One turning vector, and how many ticks it has turned:
The counts run from 0 to 115.
[ 89 107 171 144 125 111 165 180 117 181 150 196 128 125 159 114  74 123
 123 116 112 107 176 137 147 154 185 137 131 112 142 140 120 158  95 118
 107 123 113 112 141 124 119 113 157 162 112  96 160 117 108 143 141 172
 141 148 129 151 160 126 158 133 101  91  81 151 125 130  90 145] => 65
[123 135 169 136 151  94 149 172 145 160 153 177 128 108 126 117  78 112
 142 119 134 117 149 142 149 140 161 131 116 105 135 116  96 196 105  96
 119  96  89 106 147 107 100  77 160 146 107 107 112 119 101 137 133 156
 131 136 140 151 184 124 159  97 112 119 116 199 112 126  87 134] => 99
[118 131 166 129 146 104 144 182 129 164 162 186 135 122 164 121  85 127
 142 109 119 117 156 125 136 160 180 124 120 111 145 111 101 169 122 103
  89 118 106 102 170 104 116 102 161 142 108  94 147 131 108 155 131 161
 119 135 155 150 177 132 165 106 113 124 108 188 118 114 100 142] => 91
[ 96 110 154 158 141 134 143 151 132 169 148 163 142 120 158  96  89 121
 137 108 137 106 157 119 141 155 174 153 138  95 154 122  92 152 100 116
  92 118 111  85 144 129 131  56 154 147 123  91 128  92  97 129 138 161
 124 163 146 131 185 115 129 114  89  94  97 181 109 135  92 140] => 7
[107 122 148 140 135  91 161 186 137 172 147 168 129 111 158 116  70 122
 136 120 118 121 155 144 168 145 157 137 127 107 155 127  86 166  80  85
 121 117 101 124 139 119 122  93 162 158 111 123 143 129  98 133 109 141
 161 141 141 150 181 121 174  92 119 107  98 170 106 124  80 125] => 78
[ 89 123 157 147 158 107 154 181 123 162 157 172 119 119 151 118  86 137
 151 109 117 119 156 121 146 155 130 150 130 120 158 109  98 142  92  86
 117 133  91 116 163 132 150  77 153 142 122 128 147 146 104 137 121 166
 162 151 150 137 173 148 167  79 133 104  94 179 106 111  98 118] => 54
[ 99 126 155 142 139  89 159 181 133 150 147 151 117 113 158 108  67 129
 145 127 117 136 150 154 158 159 157 145 128 100 166 141  86 157  98  87
 120 118  97 113 144 121 140  89 154 163 123 119 146 116 106 143 118 144
 159 153 151 141 170 137 164 100 118  95  77 166 111 122  81 134] => 79
[ 82 121 168 133 130 100 167 178 121 171 164 195 131 141 156 118  83 131
 145 110 107 116 164 125 138 157 170 146 127 109 138 135 124 163 111 112
  95 130 100  99 155 129 124  94 164 160 120  87 171 117 111 147 127 168
 130 166 141 141 159 126 163 134 114 104  80 160 136 115 102 146] => 66
[ 80 124 175 163 138 130 151 163 135 167 143 178 125 115 161 119  89 120
 136 115 120 101 165 129 133 157 182 135 119 121 151 122 126 168 125 138
  89 132 121 112 140 134 119  93 142 162 122  93 136  99 107 141 140 182
 132 150 149 137 174 145 120 133  86  70 101 179 131 125  88 137] => 14
[111 116 165 151 153 132 124 164 114 157 142 176 130 118 155 114  96 132
 133  92 131 112 157 123 127 162 164 135 125 118 164 112  88 155 132 104
  98 112 107  95 164  98 146  77 149 128 113  92 112 116 112 155 147 176
 121 133 171 149 192 144 144  93 110 123 103 195 118 118  87 138] => 113
[ 74 114 164 140 133  95 165 177 120 157 149 176 111 120 138 111  69 131
 141 113 121 112 151 162 146 135 136 160 133 117 166 137 109 174  99 100
 120 121  97 120 129 134 160  70 155 152 127 127 143 117 105 133 119 171
 161 158 152 139 164 148 154 104 118  87  83 158 120 119  88 140] => 50
[ 92 145 172 140 141 102 161 166 144 143 168 170 127 128 136 118  79 139
 145 123 119 130 139 127 128 143 156 131 132 103 139 130 117 176 131 112
 104 110  92 100 160 124 112  79 155 157 114  85 134 101 118 145 136 160
 129 158 152 136 165 140 145 103 101  96  83 190 145 110  85 133] => 96
[107 131 164 169 164 125 137 168 137 159 150 163 135 102 156 118  87 121
 150 119 124 114 145 110 153 139 156 132 124 120 149 104 100 157  89 109
 101 123 116 111 147 123 116  81 153 149 116 115 116 118 101 125 121 151
 150 146 133 131 198 135 137  82  99  89 112 205 102 116  74 119] => 2
[122 122 155 163 154 118 137 182 143 165 144 151 134  97 166 113  79 112
 138 124 129 115 159 131 159 159 168 135 118 110 155 118  84 158  88 106
 104 124 103 102 147 120 119  91 140 153 107 119 119 122  95 142 131 148
 146 131 145 144 194 119 151  96  98  92 117 183  92 135  78 121] => 107
[102 127 171 154 150 107 159 177 119 163 147 175 114 112 137 135  80 139
 142 105 114 118 152 135 152 132 146 130 133 125 157 116 102 168 120  87
 128 103  99 128 151 118 123  88 166 148 108 112 126 126 119 130 111 147
 158 139 143 147 178 153 163  69 120 115  87 188 125  99  66 134] => 76
[109 123 156 148 153 132 129 158 130 168 153 171 150 129 153 110  97 120
 145  98 132 116 148 106 132 154 159 148 128 109 148 112  92 152 113 100
  91 123 103  80 171 112 138  66 156 132 115  91 123 115 107 137 141 173
 118 156 155 142 194 131 143 102 103 123 110 200 115 123  95 133] => 112
[ 92 129 167 160 156 115 135 185 119 159 128 168 107  99 142 115  89 118
 145 112 128 101 155 147 152 139 140 143 119 126 171 105  96 176 104 115
 117 118 102 130 134 125 150  82 142 143 121 134 120 131  96 137 125 169
 163 131 151 142 190 157 139  93 112  78 109 181 107 128  83 115] => 26
[ 98 124 157 162 139 119 135 169 138 151 144 146 130 110 157 102  79 133
 133 123 130 128 160 133 134 167 160 150 133 103 166 135  84 147 114 110
 101 126  99  94 143 129 138  80 141 158 119 100 116  97 107 150 142 161
 142 154 164 136 186 139 133 101  86  82  87 184 118 137  65 132] => 109
[ 94 146 176 141 158 120 140 168 127 149 158 185 122 116 135 124  95 120
 147 109 129 112 153 128 117 150 151 139 114 127 148 101 122 181 140 123
  94 129  92 106 162 119 128  71 139 148 114 101 110 131 110 150 143 188
 133 144 164 136 174 162 139  94 112  91 117 191 123 113  97 125] => 17
[105 135 170 145 150 111 148 173 125 164 137 184 128 103 130 115  89  97
 126 115 136  96 160 149 142 143 162 141 113 114 131 115 109 199 100 118
 113 119  92 112 133 126 104  73 146 146 109 116 113 126  90 136 150 182
 129 146 145 142 182 142 136 118 102  83 123 173 116 131  95 125] => 19
[ 91 107 170 144 133 125 154 184 111 178 140 189 118 115 158 131  79 128
 116 114 117 105 186 138 138 152 179 139 127 121 158 134 113 160 118 108
 112 129 109 126 140 119 126 120 147 151 100 102 146 121 114 157 138 185
 145 148 149 155 162 150 162 121 111 100  81 145 134 131  78 145] => 64
[ 93 112 174 158 137 132 146 164 124 174 149 181 138 127 161 127  86 139
 135 113 115 117 155 109 129 147 187 128 137 124 153 120 109 148 137 111
 101 116 122 104 151 111 119  95 166 149 103  77 136  96 121 135 129 167
 130 158 142 150 179 139 142  96  93 110  77 185 134 111  60 142] => 89
[ 94 126 170 142 137 100 175 166 130 166 165 191 135 134 133 119  76 129
 149 116 121 116 153 131 145 123 153 141 137 110 132 131 115 170 102  93
 123 100  91 108 148 125 114  69 184 149 113  98 144 106 119 113 118 155
 136 165 123 138 167 125 157  98 115 111  86 181 128 106  86 148] => 74
[ 71 138 177 129 146 108 164 166 120 161 168 193 136 131 120 120  97 126
 147 106 117 108 151 125 131 131 138 154 124 122 125 117 129 172 102 104
 110 114  85 110 152 138 124  60 162 145 121 102 148 128 106 129 137 181
 133 168 139 130 160 133 155 111 122  95  99 179 124 116 100 133] => 45
[ 79 107 162 142 124 133 146 162 112 182 134 192 136 134 157 107  92 110
 129 100 124  94 171 127 147 149 175 156 127 113 154 130 110 153  88 114
 100 129 117  96 136 134 143  77 156 141 127 105 149 106 101 127 137 188
 128 162 140 141 173 127 141 142 100  92  96 163 115 138 103 144] => 36
[116 113 168 158 147 136 129 164 114 169 131 172 121 105 155 117  89 116
 125 106 128  99 165 131 134 152 183 136 123 116 165 116  88 165 131 119
 100 118 113 110 151 107 128  93 139 133 106 105 111 114 102 151 145 181
 132 130 165 144 194 153 144 104  94 109 115 180 121 126  77 135] => 114
[ 72 125 174 157 142 122 158 157 123 159 147 175 116 113 126 116  89 122
 141 111 124  98 146 147 136 124 148 149 121 125 152 123 121 187 114 127
 110 103 110 127 129 135 134  65 154 148 119 113 118  92 107 123 134 168
 143 162 142 133 176 154 112 107  95  70 103 186 126 108  75 127] => 22
[ 68 116 166 156 134 114 164 180 115 160 143 177 115 117 134 122  81 136
 140 114 117 110 157 142 147 130 144 148 132 120 160 129 122 155 103 107
 121 115 113 129 128 135 152  84 162 152 124 126 141 110 104 121 122 164
 170 160 136 141 166 157 137  99 117  78  75 164 126 111  74 128] => 51
[ 84 121 160 169 157 150 138 166 118 170 148 177 141 120 146 119 102 118
 136 107 133 100 164  95 141 148 144 148 129 129 148 102 104 147  97 111
 105 136 112 108 150 139 130  66 151 136 116 120 122 129  97 119 143 180
 150 158 134 125 181 147 141  88 108  84 106 186 105 127  80 115] => 31
[110 129 169 133 144  95 141 184 126 149 150 177 116 113 154 120  80 134
 133 116 117 123 161 138 133 167 175 124 120 109 157 124  99 175 138 110
 100 117  99 107 165  92 124 107 145 151 101  99 136 126 110 173 135 164
 133 134 171 151 181 147 159 103 113 112 100 183 136 119  93 138] => 92
[116 122 151 142 158 114 145 170 128 157 162 164 139 125 155 117  93 137
 143 113 122 134 157 103 137 165 153 143 139 102 153 121  82 137 104  84
 109 121  87  93 172 128 117  71 160 140 119 107 138 131 112 143 129 154
 141 150 147 144 184 126 165  83 115 123  88 190 106 118  91 125] => 83
